One turn moves each row of this set onto another row. After a few examples, where does it send each row asked below?
faba: [-0.67, -1.13,  1.13,  2.05,  1.09,  0.13,  0.65, -3.75, -0.71, -3.42,
 -2.70,  0.49,  0.40,  0.53]
rupi: [-0.86,  0.60, -0.26,  0.20, -0.35, -0.27,  0.23, -1.44, -1.51, -1.57,
  1.49,  0.51, -0.79, -1.02]
Ruvav: [-0.57, -1.09, -0.38, -0.39,  1.08,  0.57, -0.35, -2.09, -2.34, -3.61,
 -3.73,  1.76,  0.73,  1.08]
mabok: [-2.81, -0.26, -1.13, -0.93,  1.37,  0.46, -1.19, -0.81, -1.18, -0.56,
 -1.33, -0.73,  0.12, -0.75]
Favus: [-3.34, -1.31, -1.97, -0.74,  0.66,  0.89, -0.20, -2.28, -1.97, -1.68,
 -0.49, -1.05,  0.29, -0.55]
bir: [-0.20, -0.64, -0.30, -1.96,  1.70,  1.12, -1.23, -0.54, -2.27, -3.10,
 -1.10,  1.12,  0.48,  1.80]
nilum: [ 0.34, -1.25,  1.70,  1.41,  1.33,  0.25, -0.38, -1.08, -0.10, -0.84,
 -0.47, -0.50,  1.06,  0.54]
sizuk: [-3.32, -2.50, -1.19,  0.58,  0.84,  0.66, -0.37, -2.55, -0.24, -1.83,
 -0.67, -0.71,  1.27, -0.54]
zuf: [-0.20,  0.08, -0.17,  0.49, -0.78,  0.73, -0.26, -2.33, -2.18, -3.27,
  0.91,  1.75, -1.71,  0.20]
zigi: [-1.49, -0.63, -1.44, -0.91,  1.90,  0.79, -0.29, -0.98,  0.31, -4.59,
 -0.89,  1.44, -0.91,  1.90]
Pezof: [-2.89, -1.44, -2.15, -0.43, -0.15,  0.57, -0.94, -1.65, -2.25, -2.09,
 -1.66, -0.93,  0.09, -0.65]
libe: [-0.21, -0.74, -0.56,  0.83, -0.37,  0.19,  0.46, -2.76, -0.21, -2.09,
  1.32,  1.57, -1.65,  1.05]
gogi: [-1.83, -1.28, -0.57,  0.40, -0.02,  1.08,  0.06, -2.97,  0.07, -3.15,
  1.80,  1.80, -1.06,  0.58]
nufa: [-2.97, -1.96, -2.61,  0.00,  0.31, -0.43, -0.40, -1.70, -0.31, -1.80,
 -0.74, -0.94,  0.62,  0.17]
bataf: [-1.93, -0.37, -0.97,  0.14,  1.99,  0.36,  1.45, -0.39, -0.47, -3.29,
 -1.46,  1.60, -2.34,  1.41]
Kope: [-1.11, -2.11, -1.74, -1.64, -1.12,  0.12,  0.52, -1.53, -2.64, -2.98,
 -1.20, -0.04,  0.46,  0.44]
Gipo: [-0.59, -0.50,  1.32,  1.01,  2.42,  1.05,  0.10, -0.85, -1.11, -0.32,
 -2.12,  0.54, -0.97,  0.92]
Zat: [-2.08, -1.47,  1.74,  1.42,  0.93,  0.08,  0.92, -3.86,  0.20, -2.95,
 -1.89,  1.00,  0.42,  0.41]
Vazib: [-1.38, -1.00, -0.12,  1.49,  0.10, -0.72,  0.67, -3.58, -0.63, -3.50,
 -2.81,  0.56,  1.25, -0.43]
duze: [-1.83, -0.39,  0.98,  1.05,  1.06, -0.69,  0.69, -2.84, -1.98, -3.75,
 -3.35,  0.41,  0.36,  0.36]
geli: [ 0.77, -1.34, -0.63,  0.02, -0.91,  0.81,  0.75, -2.06, -2.46, -3.44,
 -1.43,  2.11, -0.56,  0.89]
Bise: [-0.50, -0.91, -1.12,  0.02, -0.66,  1.18, -0.08, -2.30, -0.28, -3.92,
  1.17,  1.07, -1.59,  0.45]
mov: [-2.01, -0.23, -0.39,  1.57,  0.39, -1.49,  2.27, -2.43, -1.33, -3.08,
 -1.70,  0.51, -0.19, -0.51]
Pamov: [ 0.71, -1.28,  1.93,  0.38,  1.18,  1.56, -0.77, -1.67, -0.55, -1.45,
  0.39, -0.64,  0.10,  1.16]
Demum: [-0.79,  0.01,  0.29,  0.06, -0.76,  1.02,  0.85, -2.94, -1.52, -2.76,
  1.05,  1.50, -1.67, -0.03]
diru: [-0.12, -1.33,  1.41,  1.31,  2.19,  1.69,  0.03, -1.19, -1.76, -0.90,
 -0.48, -0.63,  0.75,  0.20]
los: [-1.62, -0.50, -0.27, -1.08,  2.39,  1.83,  0.04,  0.38, -0.13, -4.03,
 -1.06,  1.03, -1.01,  0.58]
dor: [ 0.49, -1.41,  1.87,  0.81,  2.00,  1.04, -0.01, -1.96, -0.68, -1.22,
 -1.14, -0.24,  0.60,  1.95]
tazep: [ 0.45, -0.80, -0.34, -0.08, -1.25,  1.12, -0.34, -2.20, -0.41, -2.31,
  1.42,  0.99, -0.93,  0.20]
Det: [-3.08, -1.67,  0.14, -1.11,  1.93,  1.22, -0.35, -0.83,  1.40, -3.84,
 -1.05,  0.77, -0.39,  0.93]
Kugik: [-1.75, -0.43, -0.25, -1.46,  1.80,  0.48, -1.03, -0.25,  1.26, -3.36,
 -0.86,  1.18, -0.94,  1.34]
zavun: [-2.06, -0.84,  0.69,  1.04,  0.76, -0.93,  0.55, -3.47,  0.06, -2.50,
 -3.37,  0.95,  0.22,  0.70]
muv: [-2.41, -1.18, -0.95, -1.62,  2.24,  1.21, -1.13, -1.27,  0.43, -4.04,
 -1.63,  0.14, -0.70,  1.64]
voze: [-0.31, -2.12,  1.82,  1.19,  1.51,  1.68, -0.34, -1.29,  0.37, -1.50,
  0.69,  0.08,  0.47,  0.36]
meb: [-2.07, -0.48,  0.99,  0.79,  0.92, -0.03,  1.56, -2.87, -0.81, -3.66,
 -3.33,  0.75,  0.19, -0.53]
Renuk: [ 0.37, -1.48,  1.74,  1.02,  0.90,  1.32, -0.21, -0.87, -2.13, -0.97,
 -1.14, -0.84, -0.02,  0.68]
maniz: [ 0.15, -1.52,  0.49, -0.98,  0.25,  0.28, -0.13, -1.40, -3.18, -1.74,
 -0.90, -0.58,  1.48,  1.02]
geza: [-2.68, -2.01, -1.25, -0.18, -0.15,  0.21, -0.47, -2.88, -0.85, -2.22,
 -1.70, -1.86,  1.17, -0.52]
vuv: [-2.86, -1.93, -1.69, -1.53,  0.45,  0.55, -0.87, -1.80, -0.53, -1.53,
 -1.65, -1.36,  0.73,  0.50]
zuz: [-1.79, -0.59, -0.34, -1.41,  1.79,  1.10, -0.21,  0.37, -0.91, -3.99,
 -1.18,  0.39, -1.41,  1.67]

duze goes to zuz
Favus goes to Demum
Where do these go?
geza goes to Bise
Ruvav goes to bir
Det goes to voze
nufa goes to libe
vuv goes to tazep
mabok goes to rupi

